In the data rows, the value 128 means zero.
Here are some numbered points:
[110 139 121  76 152 113 127 145 117 135 169 115 118 155 128 134 148 124
 138 118 127  71 130 116 155 121 156 148 107 120 126 119] 0
[154 124  49 133 145  50 105 164 117 190 204 155 159 188  72 127 154 125
  99  46 158 111 156 141 158 150 150 157 106  90 148 119] 1
[176 188 119 167 149  26  94 166 172 140 190 192 133 118 181 145 106 138
 131 112 142  60  59 126 115 115 151 154 104  90 118 194] 2
[159 152 166 138 126 112 163 101 144 154 143 160 131  69 187  96 134  89
  74  58 115 111  94 150  98  98  92 204 109  79  77 114] 3
[185  77  30 144 107 144 115 137 148 135 147 145 173 170  76 105 152 123
  92 162 153 141 134 114  72 203 169  99 152 126 151 131] 4
[ 85 109  91 120 120 185 131 155 109 114 100 140 123 166  68 128 121 153
 189 164 107 157 146 125 135 127 172  97 113 169 132 183] 5
[141 113  53 133 110 104  86 126 113 126 136 119 135 120 107 155 102 146
 125 170 138 137 151  97 127  97 152 120 129 134 123 168] 6
[118 133 133 164 131 144  89 146 108 154  99 138 157  92  76 121 175 127
 112 132 130 199 117 167 108 150 126 135 140 111 138 132] 7
[148  94  79 162 117 152  61 153  76 135 123 140 124 142  69 138 150 130
 134 166 133 147 139  68 150 128 134  88 135 131 127 179] 8
[151 152 208  88 152 153 183  97 125 145 152 123  76 118 205 129  83  99
  75  85  99  73  90 143 117 102 115 149 134 128  93  67] 9
[130 128 174 117 111 124 105  91 131  48  91 163  83  80 154 183  27 138
 200 165  79 158 106 125 121  43 128 118 120 204 106 217] 10
[159  89 106 138 115 125 119 116 149 104 131  99 155 112 105 141 179 105
  91 157 164 136 138 124 130 156 114 120 176 136 153 118] 11
[151  72  79 138  84 130  82 166 114 166 148 180 202 122  92 125 139 123
 108 134 140 167 141 142  77 183 120 130 191  54 139 150] 12
[ 65 151 137 146 147 158 152 171 101 133 143  85 140 136  94 121 115 168
 168 157 132 133 112 155 173 104 137 129  95 181 140 168] 13
[163  24  44 238  60 207  25 167 118 132  64 173 211  78  53 177 153  88
 153 164 102 255 111 113  83 162 136 111 179  90 145 216] 14
[110 108 101 126 140 141 145 139 134 141 139 121 140 127 105  86 184 117
 107 109 149 146 115 155 105 164 128 122 162 143 125 102] 15
[144  77 111 122 115 190 182  88 143 163 103 111 138 147 113  93 207  99
  83 105 142 158 145 173 134 167 115  84 180 105 159  69] 16
[118 108 176 179  68 167  83 109 128 120 103 165 125  96 132 172  79 145
 145 176  89 167 144 101 117  90 126 157  97 168 121 181] 17
[133 108 161 145 115 168 158 122 126 155 119 152 122  76 110 140 139 103
 116  98  95 133 102 171  75 117 104 132 127  93 105 125] 18
[137 140 199 115 176 161 116  89 148  95 107 151  67  88 171 117  78  97
 129 104 109  95 106 126  78 113 117 134 146 106  95 136] 19
[129  97 124 124 121 131 109  83 141 111  96 103 140 152  94 140 174  95
 106 153 178 132 174  82 137 162 139 118 154 145 149  95] 20
[113  93  77 190  93 191 133 170 117 147 102 112 175 112  72 118 146 112
 130 114 112 190 127 159 139 137 135 109 154 135 121 144] 21
[112 122 142 101 159 118 163 140 138 130 134 125 110 146 133 106 133 167
 130 118 137 109 138 147 112 118 120 133 106 138 107  96] 22
[113 157 168 106 144 124 155 124 120 128 149 110 132 143 135 100 110 158
 129 132 129 105 111 141 123 154 109 126 136 110 121 101] 23
[169 178 173  84 156 136 122 104 133 101 148 132 108 118 186 153  98 130
 124 172 111  62  97 105 120 100 131 150 124 140 127 160] 24
[124 162 168  96 115 129 132  97 153 114 127 129  85  83 166 145 127 113
 131 144 110 133 114 131 104 133 129 140 160  98 126 119] 25
[124 136 139 165  87 150 118 134 118  94 115 149 175  78 145 172  91 106
 146 164 102 149 143  97 121 100  88 128 126 143 126 205] 26
Which five points above are nearest to each new point? Their numbers follow each, nearest first.
[168 131 149  89 129  73 143  92 143 103 158 128  89 135 165 155 134 141
 101 150 125  52 134 142 159  90 110 145 117 145 127 132] 24 0 22 25 23
[111 121  65 122 128 126 104 133 121 139 137  80 135 179  92  86 158 133
 140 105 126 189 188 135 169 157 123 118 114 135 117 105] 15 20 21 22 0
[183 128 149 122 101  95  89 125 131 102 157 207 109  96 134 148 110  77
 133 109 108 123 112 129  83  97 134 144 161  79 123 130] 25 18 19 24 3
[164 126 130 146 175  83 101 126 113 146 152 143 158 109 138 151 118 106
 131  91 152  95 118 104 143  71 103 149 105  98 142 148] 0 6 22 2 24
[134 170 220 117 136  94 133 147 134  97 111 118  90 128 189 165  88 143
 141 114 103  81 139 105 135  77 114 153  74 146  91 126] 24 22 19 25 23
[161 124 119 143 130 127 151 137 145 170 137 118 127 132 101 103 177 127
 122 120 141 132 129 158 127 174 146 109 199  89 113 101] 15 11 16 23 7
[162 107 138 196  82 185  95 136 161 154 102 176 163  60 126 141 128  78
 135 123 124 162  78 148  70 130 128 173 139 103 115 127] 18 7 21 26 17
[121 121  82 155 117 154 130 157 116 141  87 123 143 119 100 106 109 152
 142  98 115 169 132 135 120 154 141 129 129 122 117 138] 21 7 15 5 6
[140 134 126 141 141 169 166 105 134 135 131 138 171 138 111  84 164 138
 111  89 110  95  92 149 112 183 113 120 175  95 120 116] 15 23 18 16 22
[182  79 167 176  70 165 115 110 149 106  81 187 140  68 124 102 128  75
  93 119 125 133 115 123  60 122  98 148 206  70 115 112] 18 25 11 19 12
[171 148 164 111 103  73 113  99 161  59 139 161 101  71 196 161  88  89
 158 147  79  90  99  99  83  69 119 151 108 125 109 177] 24 25 19 10 26
[105  89 186 178  61 228 117 108 128 112  48 147 116  92 109 116 132 121
 158 186  76 194  97 134  97 116 127 154 162 165  84 186] 17 26 18 21 7
[150 116 166 141 133 145  67 133 120  49  90 159  95  73 125 169  51 165
 201 175  88 135 101  90 110  53 159 144  97 164  92 214] 10 17 26 24 6
[192 174  93 122 139  88 116 137 151 108 185 128 143 157 155 134 137 116
 109 115 130  61 105 134 112 144 174 102 127 113 131 108] 0 23 2 24 22
[150  87  95 132 102 100  36 129 163 132 130 152 204 122 109 117 146  92
  88  98 140 134 114 132 133 169 124 119 156  45 123 130] 12 11 7 15 4
[182 121 100 134 107  95  62 112 149 119 130 137 154 107 119 116 122  87
  98 132 168 130 140  76 135 130 134 142 163  75 149 104] 11 20 6 12 25
[143 221 216  80 152  99 193  76 149  87 156 108  41 119 216 152  69 161
 149 131 102  66 129 136 125  59 129 146  57 158  91 159] 24 9 19 25 22
[167 111 106 141 134 112  72 145 119  80 109 149 118 134 128 152  94 131
 132 163 121 128 136  93 133 114 158 127 112 135 165 171] 6 8 26 17 24
[177 100 104 125 133 111  52 125 115  75 123 118 107 131 138 188  97  73
 141 206 136 132 181  29 113  87 120  99 124 129 161 169] 6 8 26 20 11
[ 62 127 127 160 110 191 169 118 112 144  89 141 156 130 102 111 125 136
 170 122 103 217 136 168 160 126 128 110 130 136 119 129] 21 5 7 13 15
